One turn or mirror swaps these rows in pairs. Which row does each one swap with?
Zunu: [-1.17 -0.04 -1.30 -1.36 -0.29 -2.73 -1.16 -3.09 -0.19  0.48  1.91  1.26
 -0.74 -0.57  2.39  1.33]
Rovav: [ 0.69  1.46 -2.00 -1.69  3.57 -1.17 -1.63 -1.00  1.75 -2.67  0.08  0.60
 -0.42  0.02  3.13  1.04]
mok: [-0.93 -1.04  0.34 -1.94  0.11 -1.54 -1.29 -1.92  0.66  0.37  1.65  3.47
 -1.08  1.08  1.46  0.35]
pum: [ 2.45  1.87  2.69 -0.68  0.54 -1.06 -1.73 -0.86  3.53 -3.79 -0.77 -3.07
 -1.02  0.03  0.35  0.13]
siper: [ 0.80  1.27  2.37 -1.57 -2.25 -0.84 -0.31 -2.00 -0.58 -0.91  2.91  0.28
  0.18  2.46 -0.70  0.30]
Biz: [ 2.70  0.52  2.60 -0.16  0.77 -0.85  0.36 -0.21  3.42 -2.71  0.45 -3.21
 -1.56 -0.80  1.39 -0.63]
lut: [ 2.07  2.39  2.21  0.58 -0.28 -2.00 -1.74 -1.03  3.98 -4.86 -0.10 -0.66
 -0.21  0.19  0.66  1.02]
zol: [ 0.49 -0.85  2.16 -0.62 -1.78 -0.83 -3.49 -2.69  0.15 -0.61  1.90 -1.11
  2.03  1.52  1.18 -1.35]
dunob: [-2.12 -0.86 -0.19 -2.36 -0.43 -0.95 -1.43 -0.59  0.21  0.18  1.56  2.21
 -0.53  0.41  1.99  1.07]
dutid: [-0.86 -1.33 -0.28 -1.70 -0.39 -2.38 -2.03 -2.88  0.02  0.24  1.64  2.81
 -0.63 -0.02  1.37  0.62]
zupe: [ 1.40  1.66  1.93 -0.76 -3.04 -1.56 -2.83 -0.72  0.01 -0.52  2.25 -0.62
  0.30  2.69 -0.41 -0.26]
tov: [-0.21  1.67  1.29 -0.85 -4.07 -0.92 -0.94 -2.83 -0.08 -0.80  2.46 -0.24
 -0.30 -0.34  0.54 -0.33]
zeg: [ 1.35  0.08 -2.16 -2.40  2.87 -1.29 -2.05 -1.20  1.50 -2.16 -0.37  0.02
 -0.60 -0.81  3.24  0.74]
deni: [-1.42 -1.79  0.70 -2.09 -0.22 -1.94 -0.10 -1.09  0.80 -0.39  1.24  2.53
 -1.48  1.39  2.04  0.92]
Siv: [ 0.17  0.58 -1.41 -2.01  3.08 -1.35 -1.34 -0.11  2.85 -2.39 -0.93  0.01
 -1.46 -0.08  3.10  0.49]
lifi: [-0.61  0.39  1.73  0.33 -3.09 -0.12 -1.01 -0.88 -0.85 -0.51  0.63 -0.94
  0.48  0.91 -0.53 -0.37]
Zom: [-2.33 -1.36  0.26 -2.26  0.53 -1.89 -1.29 -2.56 -0.14 -0.12  0.45  1.49
 -0.08  0.54  1.58  1.26]
fos: [ 0.88 -0.11  1.93 -1.14 -2.59  1.15 -1.68 -1.63 -1.28 -1.52  2.02 -1.58
 -0.13  1.62 -0.10  0.48]
Tezo: [ 0.37  2.15  3.03 -2.04 -2.23 -1.59 -2.71 -1.08  0.11  0.40  2.10 -1.23
  0.97  0.57 -0.01 -0.49]
nuzo: [-0.25  0.68 -1.46 -1.76  2.05 -1.42 -0.04 -0.65  3.13 -1.75 -0.77  0.50
 -2.60 -0.49  2.90 -0.08]
zato: [ 1.37  0.18 -1.08 -1.64  2.91 -1.02 -1.64 -1.70  3.35 -1.47 -1.83  0.79
 -0.98 -0.27  2.83  0.72]
Pim: [ 1.71  1.18  2.98 -0.96 -3.02 -0.68 -1.66 -1.60 -0.50 -0.43  3.15 -0.23
  0.00  1.04  0.05  0.08]
Motad: [-1.10 -2.36  0.22 -2.50 -0.04 -1.87 -1.08 -1.73  0.39 -0.63  1.19  2.63
 -1.43  0.52  1.91  0.44]
Delit: [ 0.85  0.89  1.45 -1.94 -2.90 -0.77 -2.85 -1.24 -0.27 -1.15  3.77 -0.81
  0.19  1.75  1.08 -1.45]
Mive: [ 2.71  2.40  1.55 -0.62  1.00 -2.73 -1.04 -0.68  3.26 -4.43  1.24 -1.59
  0.00  0.16 -0.92  0.38]
manov: [ 3.13  3.05  2.74 -0.90  0.76 -1.85  0.07 -0.59  1.72 -4.64  1.11 -1.11
 -1.36 -1.02  1.73 -0.87]
voneg: [ 2.73  2.75  1.89 -0.52  0.86 -1.03 -0.42 -0.56  2.70 -5.41  0.77 -1.89
 -0.46 -0.23  0.74  0.44]
veviv: [ 0.89  0.70  3.30 -0.70 -2.68 -1.91 -2.71 -2.99 -0.30 -0.85  1.75 -1.40
  0.26  0.80 -0.56  0.67]
sem: [ 3.60  0.67  1.31 -0.63  0.58  0.71 -0.56 -1.78  2.72 -4.55  0.60 -1.69
 -0.72 -1.12 -0.40  0.66]
nilak: [ 3.62  3.01  0.66 -0.69  1.47 -0.71 -0.29 -1.32  3.12 -4.29  0.50 -1.34
 -0.17  1.03  0.65  0.88]
lipev: [ 1.82  1.42  3.26 -0.30 -2.53 -1.87 -1.26 -1.34 -1.03 -0.95  3.34 -0.39
 -0.63  1.03  2.04  0.67]
lib: [ 1.89  2.63  0.80 -0.60 -0.10 -0.59  0.14 -0.50  4.42 -3.40  0.95 -2.37
 -1.20 -1.20  1.84  0.52]
Fepup: [ 2.91  1.33  1.23 -0.92  0.68 -1.85 -1.30 -1.08  4.00 -5.62  1.98 -1.11
 -0.75 -0.53  0.79 -0.49]
befa: [ 2.90  1.49  0.69  0.94  0.94 -0.54 -0.41 -0.90  3.14 -3.12 -0.01 -2.22
  0.56 -1.84 -0.53  1.08]
gifi: [ 1.11  0.86 -2.06 -1.56  2.35 -0.99 -1.54 -1.17  2.92 -2.81 -0.59  1.67
 -0.78 -1.61  2.17  0.94]
gol: [ 1.92 -0.13  2.17 -0.42  1.74 -1.00 -1.70 -1.51  4.12 -4.44  0.28 -1.61
  0.95  0.01  0.74 -1.37]
dera: [ 1.61  1.67 -2.15 -1.78  2.81 -1.92 -1.37 -1.87  1.43 -1.91 -0.69  0.63
 -0.33 -1.01  2.60  0.87]
pediv: [ 1.11  0.58  1.70  0.44 -2.80 -1.42 -1.73 -3.38 -1.82 -1.73  1.61 -1.65
 -0.02  0.18  0.82 -0.35]
dapok: [ 1.11  0.97 -1.70 -2.14  2.62 -1.82 -1.35 -1.09  2.61 -2.29 -0.69  0.52
 -0.73 -0.91  3.79  1.10]
fadi: [-1.38 -1.15  0.13 -2.37 -0.52 -2.12 -0.95 -1.82  0.13  0.00  1.24  2.60
 -0.96  0.45  2.47  0.45]

Delit pairs with Fepup
pum pairs with veviv
voneg pairs with Pim
Siv pairs with dutid
gol pairs with zol
fadi pairs with dapok
lipev pairs with manov
befa pairs with lifi

